A single turn carries every row of the set below to another of its rows. Some are shown first; where does it send the rows asked next?
j575: [ 1.55 -1.35 -0.81  0.85  0.68  0.37 -1.67 -0.63 -1.00 -0.29 -0.73 -0.08
  1.07 -0.67 -1.99  0.05  0.67 -0.24  0.39  1.48  2.86  1.35  0.81  1.15
  0.78 -0.18  0.87]
j618: [ 2.39 -0.40 -0.13 -0.01  1.04  0.11  0.69  0.37  0.15  0.26  0.81  0.08
 -0.60  0.35 -1.47  0.88  1.71  0.24 -0.51  1.64  3.59  1.56  0.08 -0.34
  0.17  0.07  0.02]
j343: [-2.63 -0.39 -0.18 -1.38 -0.82  0.60 -0.19  0.09 -0.62  1.42  0.64  0.42
 -0.53 -0.04 -1.37  0.20  0.51 -0.73 -0.83  0.62 -0.54  1.61  0.53  0.70
 -0.52  0.98  0.39]
j252: [-1.79  0.78  1.44 -1.75 -2.03 -0.49 -0.88 -0.82 -1.50  2.06 -0.26  0.23
 -0.33  0.22 -1.99 -0.43  0.00 -0.49  0.01  0.62  0.11  0.28  0.38  0.69
 -0.52  0.22  0.26]
j896: [ 3.03  0.60  0.74  2.45  1.00 -0.26 -0.60  0.08 -0.16  0.50  1.54 -0.30
  2.46  0.45  0.75 -0.24  0.91  0.20  0.39 -1.47 -1.96 -0.81 -0.40 -0.48
  0.20 -0.48 -0.49]
j353: [ 2.28 -0.41  1.03 -0.07 -0.26 -0.88 -1.92  0.79 -0.68 -0.44 -1.69  0.20
  1.65 -0.64  1.72 -0.09 -1.13  0.58  1.12  0.50 -0.62 -1.89  0.18  1.58
  0.55 -0.40  0.64]
j345: [-1.63  1.70 -1.00  0.43 -0.51 -1.32 -0.06 -1.25 -0.16  1.31 -3.15 -0.26
  0.05  0.30 -0.87  0.33  0.00  0.17  0.81 -1.50  0.59 -0.47 -0.97 -1.06
 -0.21 -1.49 -0.73]
j222: [-1.98  0.40  0.58 -1.86 -1.05  0.14  0.69  0.33 -0.37  1.88  1.10  0.44
 -1.24  0.49 -1.27  0.37  0.84 -0.46 -1.01  0.69 -0.02  1.32  0.13  0.02
 -0.82  0.87 -0.06]
j266: [ 3.04  0.37  1.35 -0.92  0.45 -0.93  0.90  2.16  0.85  0.07  0.32  0.39
 -0.29  0.42  2.50  1.00  0.21  1.00 -0.15  0.69  0.03 -1.32 -0.65 -0.14
 -0.20  0.14 -0.28]
j687: [-1.32  2.05 -0.83  0.07 -0.25 -1.32  1.03 -0.76  0.38  1.47 -2.40 -0.22
 -0.69  0.72 -0.60  0.71  0.49  0.35  0.35 -1.43  0.88 -0.29 -1.27 -1.70
 -0.49 -1.34 -1.06]
j642: [-2.53 -0.15  0.35 -1.31 -1.47  0.20 -1.17 -0.58 -1.34  1.53 -0.23  0.27
  0.06 -0.21 -1.81 -0.31 -0.05 -0.75 -0.21  0.61 -0.47  0.94  0.67  1.16
 -0.36  0.60  0.57]
j509: [ 3.07  0.61  0.80  2.45  0.98 -0.25 -0.55  0.09 -0.17  0.51  1.55 -0.30
  2.40  0.44  0.73 -0.23  0.92  0.19  0.38 -1.48 -1.94 -0.86 -0.43 -0.53
  0.22 -0.49 -0.50]
j261: [ 1.92 -1.03 -0.30 -0.25  1.26  0.12  0.42  2.44  1.05 -0.78  0.37  0.51
  0.32 -0.26  2.79  1.12  0.14  0.60 -0.45  0.62 -0.84 -0.26 -0.17  0.55
  0.10  0.67  0.19]
j330: [ 3.00  0.55  0.71  2.47  1.02 -0.23 -0.57  0.14 -0.11  0.48  1.57 -0.32
  2.41  0.45  0.78 -0.21  0.93  0.23  0.36 -1.49 -2.01 -0.76 -0.42 -0.54
  0.22 -0.43 -0.50]
j276: [ 1.51 -1.50 -1.24  0.65  1.38  0.77 -0.31  0.20 -0.11 -0.34  0.36  0.08
  0.23 -0.31 -1.48  0.70  1.36 -0.14 -0.42  1.54  2.92  2.09  0.53  0.50
  0.54  0.29  0.54]
j499: [-2.28  0.85 -2.00  0.84  0.03 -0.65 -0.28 -1.06 -0.04  0.79 -3.06 -0.22
  0.35 -0.08 -0.70  0.43 -0.04 -0.10  0.63 -1.54  0.08  0.19 -0.70 -0.64
 -0.05 -1.14 -0.47]
j608: [-1.49  1.12  1.60 -2.08 -1.77 -0.51  0.22 -0.24 -0.86  2.28  0.53  0.30
 -1.10  0.67 -1.69  0.01  0.55 -0.30 -0.53  0.72  0.36  0.49  0.05  0.00
 -0.82  0.41 -0.12]
j68: [ 3.25  0.80  2.18 -0.84 -0.53 -1.55 -0.55  1.12 -0.21  0.26 -0.98  0.23
  0.56  0.16  1.84  0.23 -0.56  0.99  0.79  0.62  0.16 -2.28 -0.41  0.48
  0.07 -0.49 -0.03]
j69: [ 3.07  0.63  0.80  2.42  1.00 -0.25 -0.52  0.13 -0.11  0.53  1.56 -0.29
  2.36  0.49  0.78 -0.19  0.93  0.21  0.37 -1.50 -1.95 -0.82 -0.42 -0.57
  0.20 -0.46 -0.53]
j423: [ 2.44 -0.22  0.60  0.33 -0.10 -0.50 -1.51 -0.99 -1.31  0.37 -0.95 -0.16
  0.74 -0.16 -2.30 -0.14  0.60  0.10  0.76  1.52  3.56  0.43  0.49  0.69
  0.62 -0.66  0.53]
j676: [ 2.94  0.39  1.02 -0.17  0.11 -0.70 -0.07 -0.40 -0.63  0.71  0.03 -0.06
 -0.30  0.47 -1.96  0.36  1.22  0.36  0.20  1.60  4.03  0.57  0.01 -0.22
  0.22 -0.51  0.02]
j957: [ 1.47 -1.52 -0.48  0.28  0.83  0.15 -1.34  1.58  0.06 -1.06 -0.88  0.34
  1.51 -0.91  2.29  0.46 -0.67  0.34  0.30  0.49 -1.25 -0.64  0.34  1.63
  0.54  0.31  0.73]
j919: [ 3.04  0.59  0.74  2.42  1.04 -0.24 -0.52  0.14 -0.12  0.49  1.61 -0.29
  2.37  0.45  0.80 -0.17  0.95  0.19  0.35 -1.46 -1.97 -0.78 -0.41 -0.55
  0.20 -0.42 -0.53]
j321: [-1.79  1.40 -1.73  0.24  0.43 -0.73  1.42 -0.25  0.87  1.12 -1.86 -0.09
 -0.81  0.57 -0.23  1.04  0.76  0.23 -0.12 -1.44  0.51  0.46 -1.19 -1.72
 -0.50 -0.90 -1.05]
j993: [-2.42  0.64 -2.47  0.74  0.58 -0.31  0.64 -0.44  0.61  0.72 -2.27 -0.11
 -0.15  0.08 -0.28  0.87  0.47 -0.09  0.02 -1.48  0.02  0.76 -0.85 -1.07
 -0.21 -0.79 -0.65]

j896 turns into j69
j499 turns into j687
j676 turns into j276
Now find these:
j68 turns into j261
j343 turns into j252

